In the rows, 128 means zero.
Each named move below is a turn or a mirror, shown by a few rows before and after it. Which moves, in which order, take the first row of each later pair to the second? The first pair is answered.
j_545 (before -> after):
[140 121 128 148 138 125 107 119 124 109 135 134 106 123 113 124 121 132
 116] -> [133 119 140 140 129 138 116 143 116 129 111 133 125 129 117 135 131  98
 110]
[114 121  88 179 111 149 156 170 116 156 100 142 121 115 114 167 161 105
  59] -> [127 124  68 197 128 125 137 129 128 124 144 142  83 103 109 148 144 168
  67]
[151  92 150 165 136 141 121 171 110 137 120 137 118 105  90 170 160 102
 113] -> [161  97 135 177 149 127 108 140 117 115 149 139  93  96  87 158 149 145
 118]
j_268 (before -> after):
[149 111 192 142 110 151 108 163  86 121 116 116 139 124 121 139 162  25
  98] -> [115 108 143 139 120 160 129 181  99 154  79 139 170 122 123 164 174  43
 103]
[135 131 141 142 151 106  88 167 126 123 168 124 125 135 123 137 144 111
 137] -> [116 128 114 141 158 112 103 177 134 142 146 137 143 134 126 151 152 119
 139]
[125 126 136  86  74 118 173 120  93 122 150  74 148 143 163 129  95 109
 139] -> [105 127 108  87  83 126 186 132 101 140 131  84 165 142 163 143 100 120
 141]
j_388 (before -> after):
[119 134 144 105 133 152 107 153 106 157  99 129 176 125 124 139 153  87
 113] -> [155 136 150 132 151 121  73 104 108 105 163 123 114 108 113 108 133 138
 109]
[109 129 149 128 111 141 109 141 132 156 106 132 125 125 123 131 140 112
 118] -> [125 130 153 140 118 131  94 118 133 130 137 130  98 117 117 117 132 136
 117]
[116 144 131 103 122 129 152 131 147 153 121 122 146 158 141 117 126 142
 166] -> [131 145 133 115 128 119 140 109 148 129 148 121 120 152 136 106 117 164
 165]
j_128 (before -> after):
[138 124 121 169 140 144 150 149 105 139 133 157  90 118 108 151 142 104
 103] -> [146 125 141 163 133 145 148 147 101 132 141 149  88 122 111 144 138  93
 100]
[107 124 116 151 149 131 107 148 100 169 100 131 127 133 129 118 158 117
 103] -> [115 122 117 160 152 129 100 144  96 161 108 131 119 127 126 117 158 118
  96]
[103 147  72 139 153 128 145 112 121 157 105 132 154 117 147 152 132 137
 144] -> [117 142  67 161 164 118 131 103 116 142 122 138 129 104 136 151 131 149
 128]
Then:
Between the rows of a pair lie two moves.
[108 134 110 130 130 117 128 158 122 140 116 172 124 131 112 165 115 141
  97] -> [131 136 160 130 114 115 116 157 107 121 134 151 108 138 113 146 108 104
  88] | j_268 then j_545
[102 134  93  93 123 110 154 117 166 171 129 122 163 153 129 124 122 176
 166] -> [146 137 162  96 103  99 128  98 143 130 178  90 125 157 127  89 105 142
 158] | j_545 then j_268
[114 122 129 114 121 136 150 131 129 126 121 118 155 122 145 148 131 137
 156] -> [123 125 144 109 116 134 145 125 125 117 131 111 151 126 145 139 128 132
 161] | j_268 then j_128
[106 120 117 171 137 132 127 146 115 154 100 161 131 108 109 161 113 102
 115] -> [131 118 141 184 134 122 111 135 104 129 126 152 105 106 104 144 105  96
 105] | j_128 then j_268
[142 130  86 152 152 130 147 129 140 122 123 164 163 133 120 197 121 135
 123] -> [156 130 139 136 127 139 146 147 122 123 116 141 173 147 128 185 120  75
 119] | j_268 then j_388
[153 141 154 183  99 114  90 122 152 114 157 163  57 145 103 172 105 144
 128] -> [151 144 198 155  73 129 104 146 141 130 136 143  87 163 114 168 108  81
 132] | j_128 then j_545
[144 109 136 141 151 136 102 131 123 111 146 146  82 129 139 135 156 125
  87] -> [138 109 128 144 154 140 106 138 123 118 135 153  88 127 136 142 161 126
  82] | j_268 then j_128
[ 64 149  61 124 108 169 167 150 157 178  95 139 146 154 117  93 133 182
 181] -> [135 154 154 135  91 140 119 100 133 103 183  94  71 153 109  36 104 167
 174] | j_545 then j_268
[153 150 122 170  96 139 185 131 142 153 145 156 136 114 172 152 133 112
 135] -> [160 151 134 174  93 139 182 133 137 149 148 152 132 117 172 151 133 103
 130] | j_388 then j_545
[114 114 134 118 113 137 130 169 105 138 111 110 141 148 124 145 127  91
 168] -> [109 118  86 134 140 118 121 134 126 123 136 127 118 135 119 141 118 167
 181] | j_545 then j_268
[156 125 209 142 112 146 143 152  68 142 143 142  75 117  90 139 108 136
  94] -> [125 123 178 132 113 164 167 181  76 180  95 158 115 120  95 164 125 127
  99] | j_388 then j_268
[130 127 145 108 108 134 140 118 116  99 136 131 117 146 130 127 134 118
 128] -> [114 123 130 105 111 140 150 130 119 116 118 139 134 147 134 140 139 119
 130] | j_388 then j_268
[107 154  79 159 135  97 178 112 158 152 103 148 126 120 135 146 135 168
 173] -> [108 141 106 160 120 114 184 156 137 168  73 150 139 120 129 164 154  99
 146] | j_128 then j_545
[129 156  73 127 167 110 139 167 131 147 122 155 148 131 138 182 111 170
 151] -> [174 157 123 139 162  88 108 134 118  96 179 135  98 127 132 146  95 170
 147] | j_388 then j_268
[100 129 128  84 121 144 146 155 130 147 104 129 168 151 147 133 149  93
 140] -> [ 91 134  96  87 135 135 147 138 146 146 109 137 167 145 149 133 144 138
 154] | j_545 then j_388
[128 114  90 155 137 119 119 163  96 105 134 157 100 124 108 160 140 143
 123] -> [146 115 128 153 126 117 110 160  86  89 150 141  88 128 107 144 131 118
 121] | j_388 then j_268
[145  99 138 108 137 156  97 121 126 142 132 129  72 151  90 155 139 100
  90] -> [135  94 122 111 144 157 103 127 132 152 121 142  79 149  89 165 144 108
  90] | j_268 then j_128
[126 130 131  86 123 160 146 124 123 150 134  67 137 129  89 137 131 109
 143] -> [136 132 142  92 123 154 136 114 120 136 151  63 123 128  88 126 126 111
 140] | j_128 then j_268
[ 97 128 103 116 110 131 156 172 154 174  77 142 165 134 141 148 137 138
 135] -> [101 130  76 125 125 118 148 144 167 161 100 144 145 126 140 141 130 188
 143] | j_545 then j_388
[147 122 203  87 115 147 155 153 138 114 113 110 164 138 136  99 121  67
 136] -> [165 124 211  98 118 135 139 131 134  88 147 103 133 131 131  86 111  85
 131] | j_388 then j_545
[150 112 117 132 158 111 140 143 132 132 147 126 111 140  70 188 131 138
  75] -> [143 112 121 124 150 119 145 156 130 143 133 123 125 144  74 194 133 119
  75] | j_268 then j_388
[149 110 135 129 114 135 110 121 116 115 146 128 108 106 123 144 124 122
 106] -> [129 109 116 125 114 146 123 141 119 136 117 136 133 109 126 162 135 111
 103] | j_545 then j_268
[127 140 119 110 127 118 130  99 143 117 152 106 127 136 137 103 111 162
 155] -> [106 136 114  97 120 136 150 134 141 149 110 115 162 146 141 126 127 126
 152] | j_268 then j_545
[152 139 144 122 102 130 116 112 134 107 165 107 110 133 142  98 107 139
 146] -> [137 143 121 118 112 129 123 105 145 116 160 111 117 133 143 101 108 162
 155] | j_388 then j_545
[136 112 176 176 100  97 119 102 107 118 138 115 106 117 125 189 102 131
 106] -> [137 117 193 160  93  98 121 100 108 118 141 104 113 123 133 181  97 124
 118] | j_128 then j_545
[147 119 160 119 115 140 132 150 119 122 128 118 130 129 138 127 120  80
 108] -> [148 124 125 128 137 122 123 104 139  99 162 122 102 119 135 115 104 157
 124] | j_128 then j_545
[152 148 153 134 127 121 130 119 106  91 146 134 107 115 125 118 117 138
 119] -> [127 145 103 138 143 124 142 121 121 111 124 154 125 110 126 139 124 170
 123] | j_268 then j_388
[150 108 112 243 150 136 120 163  56 144  94  70  63  68 107 164 136 160
  66] -> [147 111 160 211 120 154 134 192  45 166  65  45 100  90 122 160 142  90
  71] | j_128 then j_388
[108 121  71 156 154 122 134 116 138 107 134 154 110  99 112 150 137 199
 129] -> [136 118 102 167 151 116 116 105 124  84 159 144  84  93 104 138 133 183
 114] | j_545 then j_388
[133 130 105 140 134 123 117 137 120 147 110 153 128 121 124 146 125 108
 118] -> [149 132 127 144 132 114 105 119 114 126 136 142 107 119 120 131 114 110
 118] | j_388 then j_128
[130 140 149 123  73 150 146 133 101 144 115 126 128  99 112 128 108 111
 138] -> [140 142 155 130  75 147 139 126  96 134 128 125 114  94 109 120 104 115
 134] | j_388 then j_545
[148 157 122 158 127 115 150 161 103 133  84 135 156 128  98 179 166 113
  82] -> [172 155 125 179 136 100 130 134  98 100 121 133 116 119  89 165 156 138
  73] | j_128 then j_388
